One turn moves every row onto another: examples first, then more rows asked
K961: [ -5   2   4   7  10  -5 -16  -2   2   1  -4   1  -6  11  -9   1   0   6
  -8  -5   4  11   0  -5   5   0   0  -4  -5  14  23]
K345: [ -4  21   1   9  17  -9 -25  -7   5   0 -10 -12  -8   3  -2   6   0   6
   1  11   9   8 -10  -7  17   7   9  -9   3   2  12]
K426: [ -1   2   8  15  20  -4 -17  12  11   0  -3  -3  -7  17   3  -5   7   1
   1   6   3  10   1   7  10   5  13   4  -1   6   1]
K326: [ -5   6  -1  -1  11  -3 -10   3  -1   3   6 -15  -6   8  -6   1   2  18
   1   5   3   6   5  -2   9   2   8  -4   9  14  12]
K362: [-12   9   9  -2  12  -2 -17   3  -4   4  -4  -9  -4   1  -7   1  -2  19
  -1  -3   3   2 -14  -3  -1   7   9  -5   5  -2  27]
K257: [-11  -1  11   2  16  -6 -17   0   2  -8  -6 -12  -4   0   3  -1  -3  -1
  -8  -4   9   7   2  -4   5   3  11  -8   8   0   1]
K226: [ -7   5  25   7  10  -9 -20  -1   1   1  -8  -6  -9  15  -6   1   3  10
  -6 -12   3  -1  -9  -5   7   3  15  -5  -2  -1   5]
K921: [-10   6  -1   1  21  -2 -21  -5   9  -3   2  -7  -9  11   6   6   1  17
   2   2  -1  13 -19   6   7   1   9   0  -5   2  13]
K885: [ -2  -2  -4   5  11   0 -20   1   1   0   8  -9   2   3  -2   3   7   2
  -2  12   2  11  -2  -3  10   7   3   5   1   1  -1]
K983: [-10   4   1  15   0  -9 -12  -1   0   6   0  -8 -18  13  -7  -2   4   9
  -6   0   5   8  -1  -5  13  -5   8   3   4  -6   5]
K200: [  2   5  19  11  10  -6 -22   3  -3  -4 -10 -14  -3   8  -9   0   0   3
  -9  -8   6  -3  -9  -9   6   8  14   1   4  -7   0]
K645: [  5  18   4   9  19   3 -22   4   4   0  -8  -4  -4  11   2  -1   3   6
  -3   5   6   7  -8   1   0  -3  -1  -3  -6   9   1]
K717: [ -9   3  13   7  15  -7 -13   1  -5   0   1 -10  -6   5  -5  14  -1   8
  -6  -4  -1   8  -4   1  20  13   9  -3  12  -2  15]
K668: [  0  19   4  11  16  -6 -21   7  -1  -2  -1 -13  -8  18   0   4   0  11
  -7   7   6  12  -6   1  12   0  -4  -6  -5   3  -1]
K234: [ -6  -3  12   7  15  -3 -14   1   5  -2 -15   0  -9   7  -2  -2  11   5
  -4   4   3   5 -14   0   0  13   9  11  10  -8   9]
K284: [  3  10  -3   8  15   1 -17   7   7   4  -1 -12  -9   5  -7  -6  10  19
   3  11  -1   2 -16   4  -2   8   8   5   0  -4  15]
K28: [  0   5  -2  16  13  -1 -11   7   0  -6  -2 -11 -10   6  -2  -9  -4   9
  -2   4   0   6 -16  -3   6   7   3  -7   2 -17   3]
K607: [ -1  10  -1   7  27   0 -15   3   0  -4 -10  -7  -3   3  -9  -7  -3   4
   0  -9   2  -1 -13  -3   7  13  12   2  -7   4  15]
K396: [ -5  -4   8   6   1   0 -11  15  -2   6   5 -11  -4   7  -5  -6   4  11
  -7   1   6   5  -2   1  -1   9   8   5   9  -8  10]
K943: [ -4   4  15  11  12  -7 -29   2  11   3  -3  -9  -9  10  -4   1   1   3
  -7   0   3   7 -14   4   6  11   7   1  -9 -14  16]

K426 turns into K257
K983 turns into K961
Now these:
K326 turns into K362
K226 turns into K645
K234 turns into K885

